Here are some points, each followed by its number:
[0.8 1.7 -0.5 -0.5 -0.8 1.0 -0.2 0.4 0.8 0.2 0.1 -0.2 -0.7 -0.5
 -0.8 0.2 1.9 0.1] 0
[-0.3 0.6 0.4 0.7 -1.1 -1.2 0.4 -0.1 -1.6 -1.3 -1.0 0.7 -0.3 0.0
 -1.0 0.3 -0.2 1.0] 1
[-0.3 -0.8 1.8 -0.4 -0.1 -0.1 -2.7 0.5 -0.1 -0.9 -0.8 -1.6 -0.3 -0.4
 -0.6 -2.9 0.6 0.0] 2
[-1.0 -0.9 0.4 1.3 0.5 0.6 0.4 -0.4 1.6 0.5 0.1 0.4 2.2 -1.7
 0.5 -0.5 0.5 -0.2] 3
[-1.3 0.7 -2.4 -0.1 -0.5 -0.3 -0.1 0.5 2.3 0.1 -1.3 -0.4 0.4 -1.1
 1.0 0.5 1.7 -1.4] 4
[0.3 1.9 -0.9 0.2 0.2 -0.2 -0.3 -0.9 -0.9 -1.3 0.7 1.5 0.9 0.2
 0.1 1.0 -1.3 0.7] 5
[-1.5 0.5 -1.6 -1.6 -0.3 0.1 3.4 0.0 1.6 2.2 1.4 0.5 0.2 -1.2
 -0.2 -0.6 -0.2 -1.0] 6
[-2.8 0.8 -0.2 0.0 -1.4 1.6 0.4 -0.1 1.1 -0.1 0.4 -0.1 -0.4 -0.2
 1.0 1.1 -0.9 2.0] 7
[0.3 0.2 2.0 -1.2 1.3 -0.1 -1.4 -0.4 1.0 -1.3 -0.2 0.9 -0.6 -0.4
 -0.4 0.8 0.2 -0.8] 8
[-0.9 -0.8 0.8 -0.9 0.2 0.1 -0.9 0.3 1.3 0.7 0.0 0.4 -0.2 -1.3
 1.4 -1.4 0.6 -1.0] 9
[0.5 0.4 -1.3 -0.7 0.0 0.4 -0.1 -0.6 0.9 -0.5 -0.4 0.1 2.3 1.7
 -0.1 -0.1 1.2 -0.3] 10
[-0.4 1.2 -1.6 -2.0 -0.4 -0.5 -0.2 -0.9 1.8 1.0 -0.5 -0.6 0.5 -0.4
 0.5 -0.2 0.1 -1.0] 11
[0.7 2.7 -0.7 -0.4 -0.7 1.7 -0.3 0.0 0.1 0.1 0.8 -0.2 1.3 0.8
 0.1 0.7 0.6 -0.7] 12
[0.5 -0.3 2.3 -0.5 -0.5 -2.0 -1.1 1.2 0.3 0.8 -1.3 -0.4 -0.7 1.0
 -0.7 -0.1 0.1 -0.2] 13
[-2.0 0.1 -1.4 1.2 0.3 1.5 0.1 0.1 0.8 1.1 -0.7 -0.8 0.6 0.6
 1.6 -0.3 0.4 -0.1] 14
[0.1 0.5 -1.3 -0.9 -0.7 0.5 1.1 -0.8 1.1 -0.3 -0.5 0.9 0.1 -0.5
 -0.4 0.0 0.2 -0.8] 15
[0.1 0.4 -0.1 0.8 1.1 -0.3 0.2 0.3 -1.0 -0.3 -0.3 0.3 0.5 0.5
 3.0 1.2 0.4 1.0] 16
[1.7 1.7 -0.2 0.0 -0.1 0.4 -0.6 0.0 -0.2 -0.5 2.5 1.5 0.6 -0.6
 -1.9 0.7 -2.3 1.3] 17
[-0.6 1.0 -1.8 0.0 -0.3 1.2 1.2 0.3 1.7 -0.3 0.6 -1.4 0.6 -0.9
 0.7 0.2 0.0 -0.3] 18
[-1.1 0.6 -1.2 0.4 -1.3 1.8 0.5 -0.5 3.1 0.1 0.9 0.2 0.7 -0.6
 0.8 0.6 1.0 0.4] 19
[-0.7 -0.6 1.4 -1.1 0.6 0.5 -0.3 0.2 -0.5 0.0 0.8 0.5 -0.1 0.0
 1.4 0.1 0.6 1.0] 20
[-0.2 0.1 -0.8 0.2 -0.4 0.8 -0.4 -0.6 0.3 -0.4 1.0 -1.4 0.9 0.2
 0.2 0.5 0.0 0.4] 21
[0.7 0.1 1.5 0.8 -0.5 -0.1 -0.5 -0.2 -0.8 -0.5 -0.5 1.5 0.8 -0.8
 0.3 0.7 -1.5 0.4] 22
[-0.3 -1.4 0.6 -0.2 2.1 0.3 0.0 -0.1 0.6 -0.6 -0.2 0.4 0.0 -0.3
 0.1 -0.2 1.6 -0.7] 23
[-2.6 0.8 -0.4 -1.2 -1.1 0.1 0.3 -0.2 1.4 -0.5 0.7 -1.7 -0.3 -0.7
 0.1 -0.6 0.5 0.3] 24
[1.2 -1.5 2.0 -0.7 0.1 -0.3 0.6 -0.1 -1.9 0.7 0.4 -0.1 -1.0 1.3
 0.8 -1.7 -1.4 -0.4] 25
[-0.7 -0.2 -1.6 -2.0 -0.8 1.1 0.5 -0.7 0.8 6.7 -0.2 -1.8 -0.9 -0.1
 1.2 -0.6 0.3 0.1] 26
[2.0 -1.9 1.5 1.1 2.0 -1.7 0.3 0.1 -2.4 0.2 -1.0 0.0 1.3 0.0
 -1.0 -2.7 -2.5 0.5] 27
New points follow, each followed by the numbers of its two nearest points above, looking only along the 8 directions in which the numbered points spread most, nearest first.
[0.2 1.4 -0.6 -0.3 0.9 0.1 0.4 -0.2 -2.2 -1.2 0.1 0.3 0.4 0.8
 0.6 2.0 -1.3 0.4] 5 22
[0.2 -0.4 -2.1 0.3 0.0 -0.8 0.5 0.0 -1.3 -0.8 0.1 0.4 -0.1 0.3
 -0.6 1.3 0.0 0.4] 5 1
[1.0 -1.3 1.5 0.6 0.7 0.7 -0.7 0.5 -2.6 0.3 0.2 0.1 -1.3 1.3
 1.0 -0.6 -1.3 -0.9] 25 22
[-1.8 1.3 -0.7 1.0 -0.8 -2.1 0.8 -0.5 -2.1 -1.5 -1.4 0.0 0.9 0.6
 0.0 2.0 -0.4 1.5] 1 5
[0.1 -0.5 2.5 -0.8 0.6 -1.0 -2.6 -0.9 2.0 0.7 -1.2 0.2 -1.3 0.2
 -0.7 -0.1 0.0 0.0] 13 8
[-1.3 0.1 -0.3 -0.2 0.0 1.8 0.6 -0.5 0.4 -0.9 -1.2 -0.1 1.7 -1.4
 1.5 0.3 -1.5 0.4] 3 21
[1.3 0.1 -1.7 1.4 -0.7 -0.2 0.8 -1.3 2.5 -0.4 0.2 0.1 1.2 -0.5
 -0.1 -0.4 0.3 3.6] 21 18
[-1.0 -0.6 -3.1 0.0 -0.2 0.9 -0.1 -0.2 0.2 -0.8 1.1 -1.2 0.2 -0.6
 0.0 0.4 0.0 -0.1] 18 21
[-0.7 0.0 1.2 -1.1 1.7 1.3 -0.8 0.4 0.8 0.0 -0.4 0.5 -1.4 -1.1
 0.5 0.5 -0.4 0.1] 20 9
[2.8 -0.6 0.5 1.2 -0.4 0.0 1.9 1.3 -3.9 -0.3 0.1 -0.4 -0.4 1.5
 -1.0 1.5 1.9 1.1] 22 1
[0.5 -2.7 -0.1 1.2 0.3 -0.6 0.8 -0.5 -1.8 0.2 1.3 2.0 -1.6 1.1
 -0.3 0.3 3.1 1.2] 20 22
[0.7 0.2 -0.3 0.3 1.1 -0.3 1.3 0.4 -1.5 -1.3 0.5 -0.6 0.1 -0.4
 0.1 0.6 0.5 1.2] 22 5
